The same turns and mirrors carry the whole set onto itself and the rows of a family onto each other. Which other rows belong to the same family as each row named below? List them in the order they appear above.
These 32 rows form 4 families of 8 rows each.
k_693: [19,-24,-9,-20,-22,-1,7,9,3,25,2]
k_336: [-5,-37,-2,7,-14,18,-18,-9,12,-20,7]
k_893: [6,-5,15,-5,19,-29,9,7,15,32,5]
k_324: [21,-25,-5,-14,-13,10,19,-2,9,21,-9]
k_382: [11,-53,17,-5,2,-28,-4,12,9,-6,4]
k_153: [-23,-11,25,14,9,-21,-5,-7,5,-13,20]
k_323: [16,-34,16,8,-10,22,-14,-9,8,-19,11]
k_576: [4,-21,29,-23,-17,-10,-4,16,13,-3,29]
k_337: [-18,-24,25,24,16,-14,-16,1,12,-3,31]
k_483: [19,-20,1,-18,-6,6,9,17,9,30,-9]
k_461: [-8,5,0,4,12,-20,9,12,17,31,21]
k_83: [13,-49,22,8,-10,-25,-7,14,-1,12,-1]
k_460: [-10,0,-2,2,12,23,9,-15,23,7,23]
k_127: [-4,2,-11,1,-5,25,7,-10,14,-4,17]
k_609: [11,-42,16,5,10,-34,-9,19,-4,15,9]
k_539: [-27,-22,22,17,15,-1,-12,5,7,-19,23]
k_501: [0,-27,-2,31,25,-4,0,1,13,3,-19]
k_652: [6,-49,19,9,10,-21,-6,27,2,5,-5]
k_630: [2,-15,15,-29,-20,-7,-9,-4,13,8,31]
k_924: [-15,-1,18,1,17,-24,14,17,12,25,11]
k_204: [4,-9,24,-8,-20,-15,-8,6,7,-7,37]
k_814: [14,-45,5,3,-5,11,-12,-4,-7,-22,5]
k_538: [4,-12,21,-13,-25,-11,3,8,25,5,33]
k_999: [-10,12,-3,6,3,16,-5,-15,17,17,8]
k_770: [25,-30,-12,-12,-4,10,-3,6,20,24,-8]
k_655: [-11,-20,-5,21,25,15,1,5,4,14,-17]
k_157: [-13,-16,14,27,28,-8,-9,0,7,-15,23]
k_269: [-2,-37,-1,22,28,8,-2,-10,-1,13,-12]
k_865: [2,-32,-20,15,26,5,5,2,4,18,-11]
k_393: [-13,8,3,-10,-2,25,3,-5,13,7,18]
k_580: [-13,-14,6,2,13,-25,16,7,15,37,10]
k_276: [8,-41,4,-3,-9,28,-16,4,4,-13,2]

The rest of the family of k_865: k_693, k_461, k_127, k_609, k_204, k_814, k_157
The rest of the family of k_276: k_576, k_483, k_539, k_652, k_924, k_655, k_393
The rest of the family of k_382: k_336, k_893, k_153, k_501, k_630, k_999, k_770

The same turns and mirrors carry the whole set onto itself and the rows of a family onto each other. Which other rows belong to the same family as each row named below? List them in the order they appear above.
These 32 rows form 4 families of 8 rows each.
k_851: [9,17,31,-28,3,-14,-6,-4,-9,-15,-16,6,3,-39,36,-14]
k_878: [-3,-12,-16,-15,-32,-16,-9,4,-25,10,3,-40,27,-25,10,-10]
k_374: [-12,-7,18,-31,-8,26,2,4,-37,-10,8,1,-11,-8,-1,-20]
k_989: [5,9,7,-46,-13,1,-12,-4,-19,-7,-8,-1,-25,-44,30,-17]
k_633: [12,-18,46,-4,-15,-23,-19,-8,-17,17,-15,-9,-9,-24,35,0]
k_241: [13,-5,30,-13,-5,29,-3,1,-31,-9,8,3,9,-9,-6,-10]
k_767: [25,2,7,-20,11,8,29,-12,-49,13,4,-26,-19,-25,9,-3]
k_268: [0,-24,2,-3,-14,-30,-2,-3,-3,5,-13,-37,14,-27,-9,-21]
k_388: [-5,7,-8,-17,-3,-2,14,4,-5,-28,-8,-12,11,-37,-3,-5]
k_836: [18,-2,39,-23,-12,-38,-21,-17,-11,5,-18,-16,6,-30,23,-21]
k_760: [5,1,24,-18,-18,-2,-14,18,-12,41,-1,-14,17,-2,-7,-15]
k_303: [15,-6,12,-30,14,10,16,-26,-48,12,3,-27,-21,-28,19,5]
k_914: [0,1,26,-22,0,0,-6,8,-11,42,-1,-26,14,5,-7,-18]
k_713: [-14,-10,18,-32,-25,-8,-13,11,-25,33,1,-21,-4,2,-8,-24]
k_359: [-7,-17,19,-21,-16,-24,16,-17,-53,24,2,-35,-8,-21,26,11]
k_916: [6,-3,17,-29,17,-3,35,-18,-30,2,-5,-17,-22,-40,1,-6]
k_4: [-9,-22,28,-20,-30,-29,-25,-7,-19,6,-14,-16,-19,-21,32,-11]
k_367: [19,-21,-8,7,-16,-22,-8,3,-13,14,-8,-41,11,-26,17,-20]
k_569: [28,23,22,-37,-8,1,-11,-7,-18,6,-10,2,-13,-44,27,1]
k_6: [-4,5,43,-24,-8,-16,-1,3,-27,17,-2,-12,20,9,-12,-15]
k_803: [12,13,-16,-6,-12,1,3,8,-21,-27,-4,-17,11,-28,19,7]
k_997: [-6,-15,-15,-9,-13,12,6,6,-30,-16,7,-20,21,-35,22,-14]
k_426: [-6,0,18,-5,-7,-25,22,8,-37,31,-5,-30,-8,-1,18,18]
k_690: [4,2,31,-19,8,26,3,-6,-31,-10,7,-8,9,3,-8,-5]
k_38: [-4,4,3,-35,1,1,29,-6,-47,20,4,-21,-13,-39,32,4]
k_960: [4,-13,38,-5,-6,-26,-21,-12,-4,5,-19,-17,-2,-21,41,0]
k_756: [-15,-5,27,-19,-5,-39,23,-6,-22,24,-14,-28,-11,-16,2,12]
k_823: [26,22,16,-38,1,-4,-16,-17,-7,-3,-14,-12,-7,-42,28,-5]
k_170: [5,-30,-9,2,-10,-7,-18,0,-12,13,-3,-39,19,-20,16,-19]
k_282: [2,10,-20,-17,-11,11,-9,4,-18,-21,-1,-20,20,-22,14,7]
k_284: [7,6,35,-29,14,14,11,1,-27,8,5,-1,12,-11,-5,-34]
k_396: [-13,-1,17,-20,-1,-21,11,-1,-32,38,-7,-30,-11,-8,29,22]

The rest of the family of k_374: k_989, k_268, k_388, k_713, k_916, k_4, k_756
The rest of the family of k_284: k_851, k_878, k_836, k_359, k_6, k_997, k_38
The rest of the family of k_569: k_633, k_241, k_767, k_760, k_367, k_803, k_426

The same turns and mirrors carry the whole set onto itself and the rows of a family onto each other. Which other rows belong to the same family as each row named below? List them in the order they appear above.
These 28 rows form 7 families of 4 rows each.
k_679: [-14,-5,-26,-20,13,-8,7,23,-4,-17,-2,-22,4,-2,22,-31]
k_286: [-2,-4,-24,-17,16,-12,17,-25,13,-22,20,-10,16,5,-2,-2]
k_564: [-4,35,-52,-13,18,-7,-29,8,9,11,7,-31,0,-6,-2,39]
k_10: [8,15,-25,-25,35,-10,-11,-10,25,-18,41,-3,8,2,9,9]
k_830: [-20,-19,-38,-9,13,-18,-14,-29,-13,9,-13,0,-1,-9,-8,9]
k_547: [20,-7,-24,-15,19,-6,0,27,-7,-27,28,-14,-5,19,16,3]
k_753: [-3,9,-26,-24,23,-5,-9,37,6,-18,18,-16,-1,0,28,-25]
k_353: [-27,-3,-30,-23,28,-10,-12,16,-6,-4,-16,-23,-2,-17,29,-24]
k_614: [-22,-7,-31,-20,33,-17,-1,-39,8,-4,-5,-14,10,-15,6,5]
k_641: [-6,37,-24,-19,34,-14,-39,16,0,8,25,-17,-13,-12,12,30]
k_169: [-12,5,-39,-18,37,-16,-48,-12,0,16,11,8,-11,-12,6,22]
k_551: [6,19,-13,-4,29,6,-37,24,7,14,9,4,-19,-17,13,17]
k_730: [-18,-16,-35,-18,42,-14,-25,0,-20,3,-20,-23,-13,-13,27,13]
k_22: [19,11,-7,3,4,8,-5,28,6,-5,18,4,-9,1,-2,4]
k_787: [8,32,-47,-9,3,-5,-11,13,11,-2,20,-30,6,8,-11,30]
k_387: [6,5,-31,-23,48,-9,-37,25,-4,-6,20,-12,-16,-1,32,18]
k_816: [14,11,-33,-15,20,-12,-30,6,8,-6,42,14,-5,10,-3,15]
k_712: [-1,-9,-10,7,-3,4,10,6,-8,2,-16,-5,-5,-8,-7,-2]
k_55: [-15,-1,-16,1,22,2,-23,2,-7,21,-26,-4,-15,-27,7,12]
k_575: [-16,11,-30,-28,37,-8,-27,29,3,-5,5,-18,-6,-14,36,-17]
k_550: [-12,12,-31,-27,51,-15,-28,-23,19,0,17,-7,3,-17,18,16]
k_812: [-32,12,-27,-13,25,-19,-21,-12,-17,16,-18,-29,-9,-23,6,23]
k_339: [12,27,-16,-11,3,-11,1,21,-1,-16,37,-18,-1,12,-5,14]
k_820: [-16,19,-53,-8,10,-9,-15,-7,0,13,-14,-38,4,-9,-8,32]
k_737: [-5,-28,-29,-10,13,-12,13,2,-23,-18,-12,-24,-2,7,10,-2]
k_476: [-15,2,-19,-5,-6,-16,19,-7,-18,-8,-5,-29,4,1,-12,6]
k_729: [-4,17,-48,-4,-6,-7,5,0,1,-1,-1,-37,10,5,-17,25]
k_749: [6,-12,-31,-7,-3,-13,5,-10,-4,-13,20,5,4,14,-17,0]

The rest of the family of k_737: k_547, k_730, k_387
The rest of the family of k_729: k_564, k_787, k_820
The rest of the family of k_169: k_830, k_816, k_749
The rest of the family of k_575: k_679, k_753, k_353
The rest of the family of k_22: k_551, k_712, k_55
The rest of the family of k_476: k_641, k_812, k_339

The same turns and mirrors carry the whole set onto itself and the rows of a family onto each other. Which other rows belong to the same family as each row named below? List them in the order they appear above.
These 18 rows form 3 families of 6 rows each.
k_196: [-14,-19,-7,-17,-1,-7,-42,17,0,-24,9,-20,-5,-1,56,-12,-3,-1,24,2,-22,-6,10,22,3]
k_549: [-22,18,-12,-24,-13,5,-42,8,1,-30,19,0,3,21,46,8,11,-32,11,7,-30,-7,-3,2,-38]
k_766: [-14,-14,-18,-5,-6,-1,-42,15,-1,-18,13,-14,-4,3,52,-17,19,-13,30,-3,-38,2,16,31,1]
k_183: [-6,8,-18,7,4,16,-51,37,-17,-4,16,-35,-19,23,38,-8,-5,0,21,1,-35,-2,-3,-9,-25]
k_429: [-24,16,-14,-15,11,17,-40,32,-15,0,19,-15,-23,33,41,5,2,-10,24,-1,-26,23,-7,0,-21]
k_881: [-34,28,-28,1,-16,4,9,14,23,-16,15,-4,8,16,24,-15,13,-2,-23,-5,22,-14,27,26,-9]
k_626: [-48,29,-21,16,-17,21,0,26,9,9,24,2,3,48,20,-23,-3,-35,-21,8,10,-4,7,7,-4]
k_314: [-26,15,-14,29,-17,9,-2,28,15,26,10,-27,-5,-6,16,-30,-7,-3,-6,8,5,-19,19,4,12]
k_311: [-17,21,-17,8,-28,3,-3,15,27,-19,17,-12,3,12,38,-39,-13,-7,-24,1,30,-18,25,20,-18]
k_285: [-41,21,-23,37,-25,13,-10,16,5,-1,25,-15,-2,49,28,-21,-9,-25,-8,-7,30,-7,-4,1,8]
k_681: [-20,35,-15,15,-6,10,7,24,16,31,18,-22,-11,3,11,-16,4,-15,-14,-10,12,0,8,10,4]
k_540: [-36,17,-29,16,-32,10,3,11,29,-18,21,-17,-1,12,30,-29,-16,-10,-8,-12,21,-11,28,31,-24]
k_148: [-16,5,-5,-2,-32,5,-44,-6,-4,-27,23,0,1,16,52,-14,4,-22,16,7,-29,14,-11,-6,-33]
k_176: [-25,31,-27,35,-21,10,-5,25,22,25,10,-29,-9,-1,22,-18,6,-16,8,-3,13,-18,27,2,8]
k_731: [-2,13,-19,12,7,13,-53,21,-21,0,23,-23,-18,32,55,-6,13,1,21,-6,-25,11,6,-8,-23]
k_218: [-32,26,-25,32,-24,18,-13,38,2,-8,18,-17,-3,51,17,-39,-3,-17,-16,5,19,-11,-3,2,5]
k_530: [-8,8,-11,-8,-27,5,-46,14,3,-40,11,-7,3,27,55,-13,-1,-28,15,18,-23,3,-10,-16,-23]
k_845: [-8,-8,-18,-20,9,-4,-24,12,5,-13,8,-17,2,4,48,14,14,-13,18,-5,-34,8,5,12,4]

The rest of the family of k_218: k_196, k_183, k_314, k_311, k_530
The rest of the family of k_540: k_766, k_285, k_148, k_176, k_731

